In the rows, 128 means zero.
The rows of A fall into 4 groups, which share some directions, and each row is roughly a mix of its group's hidden directions.
A (104 x 10):
[[148 148 122 105 154 122 129  86 161 149]
 [138 110 125 104 137 148 156 140 179 145]
 [121 109  91 145 150 126 146 152 108 166]
 [133 162  97 107 103 133 115 112 157  99]
 [118 133  84 106 145 112 112 123 146 168]
 [168 133 123 126 107 128 152 118  98  88]
 [169 112 105 141 127 168 158 119 117 129]
 [112 155 130 144 130 167 125 124 176 143]
 [ 75 114 145 139 115 130 106 150 102 115]
 [ 76  94 132 141 118 137 118 151 109 116]
 [165  99 140 133 150 111 122 152 136 166]
 [ 94 170 143 142 159 129 132 112 154 125]
 [160 113 104 140 146 156 135 133 127 174]
 [101 137 149 157 129 108  89 156 136 107]
 [177 125 122 128 109 163 131 104 155 131]
 [115 104 122 125 106 124 105 172  95 107]
 [128 101 163 149 114 141 156 140 127  87]
 [101  94 150 138 120 108 122 143 173 120]
 [104 114 160 165 111 158 139 139 131 101]
 [ 78 111 129 135 120 147 124 158 146 156]
 [136 154 110  91 132  86 123 102 107 127]
 [125 116 146 155 106 142 137 135 132  71]
 [143 136 138 112 141 137 153 122 189 135]
 [158 143 114  87 145  94 117 114 115 147]
 [100 105 128 151 132 154 151 118 174 117]
 [144 131 138 167 119 156 129 144 109  84]
 [167 125 121 137 147 115 135 131  85 163]
 [167 168 141 130 126 108 112  98 110 118]
 [ 85 109 161 149 115 124 116 160 138 114]
 [162 162  99 117 128 134 136  84 130 128]
 [162 109 112 117 136 160 160 119 124 164]
 [125 133 103 110 155 121 124 105 170 164]
 [ 93  91 165 120 129 114 135 110 128 100]
 [164 150 138 123 145 120 145  79 140 113]
 [172 148 121 129 152 109 148  89 127 136]
 [115 145 150  77 114 113 150 106 114 117]
 [ 67 101 129 134 122 146 127 133 132 107]
 [161 140 139 118 141 123 151  75 146 122]
 [130 124 109 158 138 151 136 129 152 181]
 [123 149 160 142 125 106 100 151 105  93]
 [ 84 145 128 124 116 156 120 153 160 148]
 [ 81 130 135 134 104 160 141 122 145  98]
 [ 78 121 143 140 147 131 144 118 157 157]
 [104  84 151 117 114 146 133 163 149 129]
 [142 122  85 100 132 147 151 136 162 147]
 [142 162 119 166 134  91 115 140 103 139]
 [129 135 156 120 130 134 140  77 129  88]
 [119 145 140 135 106 117 118 161 180 113]
 [166 154 129 133 138 116 118 113 106  82]
 [100 119 157  94 115 112 125 127 119  84]
 [120 102 159 140 110 171 156 139 143 114]
 [122 153 107  83 129  99 133  95 116 137]
 [148 166  80 112 121 127 123 101 132 117]
 [167 129 160 131 148 129 140 136 166 154]
 [181 128  98 116 135 120 145 108 102 128]
 [150 117 105 111  94 129 109 168 100 124]
 [165 133 142 140 144 132 142  78 144 110]
 [145 144 162 140 121 154 133 147  89  99]
 [175 164 145 129 142 110 131  98 128 134]
 [151 118 143  92 110 137 148  88 155 125]
 [106 106 108  97 156  99 122 123 156 152]
 [170 125 134 118 152 120 148 123 171 151]
 [154 132 120 156 116 132 130 126 108  71]
 [169 129 123 123 149  99 152  91 113 138]
 [121  86 128 140 116 155 138 123 157 167]
 [115 116 136 132 102 126 130 138  81  85]
 [126  99 155 122 129 136 153  82 159 133]
 [145 124 125 106 145 143 159 123 180 145]
 [ 94 140 130 148 100 113  95 144 115  96]
 [102  99 111 132 114 128 119 174 111 156]
 [114 161  87 116 122 132 111  87 112 129]
 [130 105 102 154 128 121 113 168  92 146]
 [105 113 129 126 152 135 138 103 183 139]
 [150 126 103 109 113 138 166  93 116 101]
 [163 149 133 148 139 101 117 120  84 143]
 [129 105 109 115  92 139 109 174 111 134]
 [115 102 155 153 127 168 134 156 149 142]
 [106 132 150 132  96 122 109 161 162 102]
 [136 114 117 110 133 168 159 116 133 170]
 [123 121 154 114 144  88 106 150 142 165]
 [131 147  98 114 135 112  98 146 117 174]
 [133 121 167 145 118 173 147 150 113 115]
 [155 142 126 120 120  94 129 116 101  81]
 [140 133 143 155 128 104 108 133  72 135]
 [ 74 121 131 126 113 141 113 168 136 134]
 [143 116 155  99 126 118 149  80 139 105]
 [119  89 113 112 154 158 159 118 121 152]
 [130 166  81 125 138 124 110 107 101 133]
 [ 96 135 118 137 103 130 102 145  79 117]
 [127 131 145 156 172 116 160 124 143 159]
 [ 94 110 113 143 117 141 113 175 124 154]
 [109  89 105 116 106 143 115 157  95 130]
 [157 119 115 114 161 139 164 113 138 164]
 [117 117 140 122 115 107 109 166  79 119]
 [176 129 131 102 148 100 129 143 135 157]
 [185 146 111 125 113 129 147 123 104 113]
 [ 99 120 167 150 110 144 125 151 142  94]
 [ 99  94 119 146 128 146 157 123 164 108]
 [139 139 157 157 121 141 112 174 121 156]
 [134 109 123 123 108 130 105 131  65 127]
 [ 98 126 129 134  90 123  93 149 111  97]
 [116 111 124 126 155 125 130 134 182 163]
 [113 159 129 157 121 162 113 137  98  99]
 [163 161 136 142 130 137 111 152 128 171]]
Each list below has two rows that fit no group; the rest each fit one group, if only roughly. Name those rows in the order they come.
  * K_54: [171 129 113 121 126 118 116 123  77 146]
  * K_386: [111 152 120 117 110 135  98 174 119  99]
  * K_128: [161 104 100 117 126 121 134 111  79 128]
  * K_492: [102  74 142 130 135 147 145 148 111 139]
  * K_814: [ 96 102 127 120 110 169 160 118 150 133]
  * K_829: [125 152  96 146 105 105  97 145  97 118]
  * K_809: [174 128 168 108 150 108 138 125 141 136]
  * K_371: [100 113 151 149 135 151 115 157 154 161]
  * K_139: [102 104 137 122 136 134 132 129 172 171]
  * K_881: [156 134 107  93 142  86 131 108 121 146]
  * K_532: [123  83 118 117 112 161 145 141 124 164]
  * K_491: [143 131 150 139 143 148 150 101 179 125]

K_128 K_532
  * K_253: [175 136 175 126 131 115 123 113 108 136]
  * K_779: [117 129 150 165 131 164 136 130 171 139]
  * K_707: [ 77 107 126 132 113 152 135 150 157 139]
  * K_816: [161 152 126  99 129 133 138 101 172 122]
  * K_174: [150 115 173 120 139 122 157 109 140  95]
  * K_550: [ 85 134 128 139 104 139 133 118 145  81]
  * K_478: [ 85 130 125 163 119 110 105 148 102 113]
  * K_318: [ 96 129 127 136 134 155 135  83 165 121]
  * K_785: [103 113 160 149 129 118 116 150 171 147]
  * K_864: [ 92 142 107 144 114 132  94 150  95 143]
  * K_62: [111 111 159 140 169 137 158 103 140 141]
  * K_278: [140  97 147 157 115 162 151 138 149 103]
  * K_394: [135 130  64 117 137 139 136 115 105 138]

K_707 K_785
  * K_744: [ 71 107 116 148 129 145 120 137 153 137]
  * K_672: [112 124  95 113 113 109 111 150  80 130]
  * K_362: [125 124 106 132 145 122 127 160 127 187]
  * K_503: [ 92 108 139 132 127 116 100 172 109 146]
  * K_709: [130 131 140 154 137 156 147 119 183 141]
  * K_387: [115 144  80 128 133 130 143 144 174 133]
  * K_336: [ 95 111 141 155 115 112 105 165 101 124]
  * K_794: [169 124 108 137 147 151 148 104 121 163]
  * K_959: [ 81 137 124 154 136 135 114 169 133 146]
  * K_298: [ 95 100 136 141 123 161 137 139 166 151]

K_362 K_794
  * K_325: [175 130 139 125 146 122 133 111  87 154]
  * K_863: [148 162 118 107 138  88 111 116  95 120]
  * K_144: [159 155 118  99 151 111 120  97 141 154]
  * K_651: [112 105 115 122 142 115 119 129 166 177]
  * K_206: [ 78 128 131 114 125 114  92 128  94 125]
  * K_107: [187 145 131 103 130 129 136 102 132 138]
  * K_527: [171 148 133 127 149 132 134 121 164 163]
  * K_843: [102 124 126 152 105 113  99 157  91 112]
  * K_342: [155 130  88 117 130 129 124 114  79 145]
  * K_552: [141 156  98 123 107 120 100 109  91 108]
  * K_994: [127  97 131 133 147 138 151 103 170 157]
  * K_638: [177 127 120 148 153 131 155 113 147 150]
  * K_658: [134 129 122 112 158 149 162  89 158 137]

K_994 K_638
  * K_270: [ 79 126 150 155 116 117 108 139 118 100]
  * K_862: [100 140 161 137 122 163 142 134 162 104]
  * K_14: [ 83 104 132 134 112 143 141 125 172 123]
  * K_22: [138 134 130 159 151 150 142  94 163 153]
  * K_806: [136 125 113 100 125  88 113 147  83 125]
  * K_294: [ 95 144 146 128 129 154 135 114 180 138]
  * K_572: [110 105 127 129 139 137 126 136 166 180]
  * K_443: [ 74 115 109 122 103 150 117 127 152 121]
  * K_69: [163 123 118 102 149 109 133 124 120 177]
  * K_721: [132 131 112 148 162 120 157 104 135 173]

K_862 K_443
  * K_693: [115 143 136 118 144 139 144  77 161 107]
  * K_374: [119 152 121 131 110 105 122 111 115  70]
  * K_988: [182 119 127  95 129 134 143 138 145 153]
  * K_851: [143 160 106 125 143 141 124  99 154 168]
  * K_797: [101 152 140 150 113 128 107 136 115  79]
  * K_254: [ 94  79 130 142 121 133 128 154 124 155]
  * K_534: [118 116 131 107 140  98 101 171 114 158]
  * K_787: [ 99 124 118 139 138 134 131 129 175 172]
  * K_621: [114 164 123 136 127 100  90 133 105  98]
  * K_903: [181 135 116 142 143 141 127 138  89 138]
  * K_761: [126 168 137 113 148 124 120  98 173 130]
  * K_124: [112 126 120 107  96 128 104 176 108 112]

K_787 K_761
  * K_426: [129 123 163 124 158 123 125 131 174 159]
  * K_880: [112 121 161 120 143 125 152  82 159 127]
  * K_50: [125 122 160 139 135 149 148 130 180 150]
  * K_147: [106 152 106 147 140 140 128 152 143 176]
  * K_949: [102  82 136 128 127 144 170 114 132 145]
  * K_20: [122 166 137 139 120 113 104  91 116  93]
  * K_656: [164 149  96 109 115 121 108 110  92 127]
  * K_524: [144 152 126 128 147  88  90 140 101 143]
  * K_149: [ 82 125 148 157 114 118 112 153 141 103]
  * K_640: [176 147  91 135 123 130 111 149 104 130]
  * K_860: [142 151 123  87 139  99 111  94 106 131]

K_50 K_949
  * K_838: [166 145 144 106 122 109 129 113  88 102]
  * K_528: [154 165 115 122 145 101 108 124  88 127]
  * K_56: [105 105 144 161 126 113 119 171 101 139]
  * K_212: [ 71 111 147 154 122 126 118 144 125 109]
  * K_419: [146 157 141  95 116 120 124 107 127  81]
  * K_63: [185 128 115  93 117 136 131 118 115 142]
  * K_283: [183 124 132 127 141 133 146  88 133 141]
  * K_751: [141 160 128 115 120 104 123 113  91  87]
  * K_701: [ 91 112 126 115 101 152 119 167 143 148]
  * K_44: [124 122 186 136 132 117 111 166 126 132]
  * K_562: [ 95 126 133 130 109 112 104 169 102 103]
  * K_313: [148 128 160 133 150 137 145 112 180 140]
  * K_333: [ 99 117  94 125 129 146 136 106 168 155]
  * K_88: [140 124 137 121 133 141 158  88 167 155]

K_283 K_562
  * K_221: [160 172 102 103 144 115 110 117 132 140]
  * K_665: [ 92  83 164 126 123 144 126 148 125 123]
  * K_587: [116 139 181 162 131 104 121 138 139 112]
  * K_897: [ 95  94 131 127 110 139 126 177 143 128]
  * K_302: [184 131 112 153 142 132 137 101 124 145]
  * K_226: [170 137 136 107 126 132 145  82 150 117]
  * K_602: [110 127 134 116 151 150 158  95 170 120]
  * K_483: [139 153 117 105 136 141 133  72 139 108]
  * K_339: [129 136  92 116 150 144 138 121 174 156]
  * K_129: [166 134  87 117 148 127 145 120 114 162]
  * K_519: [162 115 125 102 148 103 133 126 129 176]

K_221 K_339
  * K_433: [149  96 134 129 147 122 160 137 176 134]
  * K_175: [133 156 110 173 145 153 122 132 151 155]
  * K_379: [133 175 138 150 115 106 105 111 121  96]
  * K_482: [158 123 143  98 141 129 144 114 178 114]
  * K_159: [101  98 142 155 129 136 116 155 167 145]
  * K_304: [ 85  97 139 139 121 134 135 167 154 125]
  * K_632: [173 129  98 115 131  96 136 107 109 110]
  * K_909: [181 136  96 138 133 120 135 126 113 157]
  * K_190: [132 151  91 146 100 140 112 148  90 135]
  * K_438: [ 83 122 130 151 106 121 111 168 135 111]
  * K_246: [141 153 113 126 105 123 104 144  74 126]
  * K_416: [190 134 122 113 138 113 146 140 140 145]
  * K_137: [161 143 122 109 148  92 136  86 119 126]

K_482 K_137
  * K_218: [156 114  95 121 149 132 145 128  94 164]
  * K_391: [169 145 110 102 130 115 142 106  90 119]
  * K_593: [117 125 112 117 106 114 124 125  75  92]
  * K_861: [145 152 118 113 137  74 106 121 106 115]
  * K_381: [100 111 166 110 131 135 131 122 176 138]
  * K_800: [ 85  93 152 139 138 139 146 113 151 145]
  * K_328: [101 128 158 162 115 157 133 149  97 123]
  * K_853: [117  95 131 145 113 166 156 125 162 117]
  * K_263: [156 132 100 143 131 110 108 162  87 123]
  * K_23: [166 145  83 104 129 109 125 127 115 149]
  * K_481: [181  93 109 131 128 125 153 117 133 116]

K_381 K_328
  * K_716: [ 70 111 145 120 127 137 139 131 155 149]
  * K_410: [153 155 128 134 141 136 141  73 140 108]
  * K_811: [109 147 165 144 108 113 102 125 136  89]
  * K_509: [154 155 159 121 133 122 136 118 179 120]
  * K_712: [184 119 101 131 136  96 128 123 117 118]
  * K_815: [ 89 106 100 143 112 129 114 162 102 121]
  * K_713: [118 131 146 130 100 132 141 127 115  67]
  * K_299: [109 127 159 150 139 156 138 105 172 126]
  * K_526: [169 109 117 135 129 119 143 177 132 148]
  * K_260: [102 126 116 144 111 147 113 186 129 123]
  * K_618: [117 120 152 125 141 133 152  79 165 137]

K_410 K_260
  * K_759: [ 87 116 135 157 126 153 113 150 162 140]
  * K_435: [136 139  78  94 109 112 109 141 112 121]
  * K_614: [173 124 102 110 147 104 133 114 119 160]
  * K_953: [163 145 139 112 155 132 153  91 150 142]
  * K_140: [158 146 133 113 153 101 113 114 152 167]
  * K_777: [ 94 102 116 132 123 155 140 124 170 152]
  * K_373: [101  87 147 138 140 133 148 131 170 118]
  * K_464: [ 99  93 134 140 108 125 134 157 104  94]
  * K_108: [ 78 125 156 153 117 124 119 140 145 101]
  * K_311: [173 157 119  98 135 110 123 100 115 138]

K_435 K_140
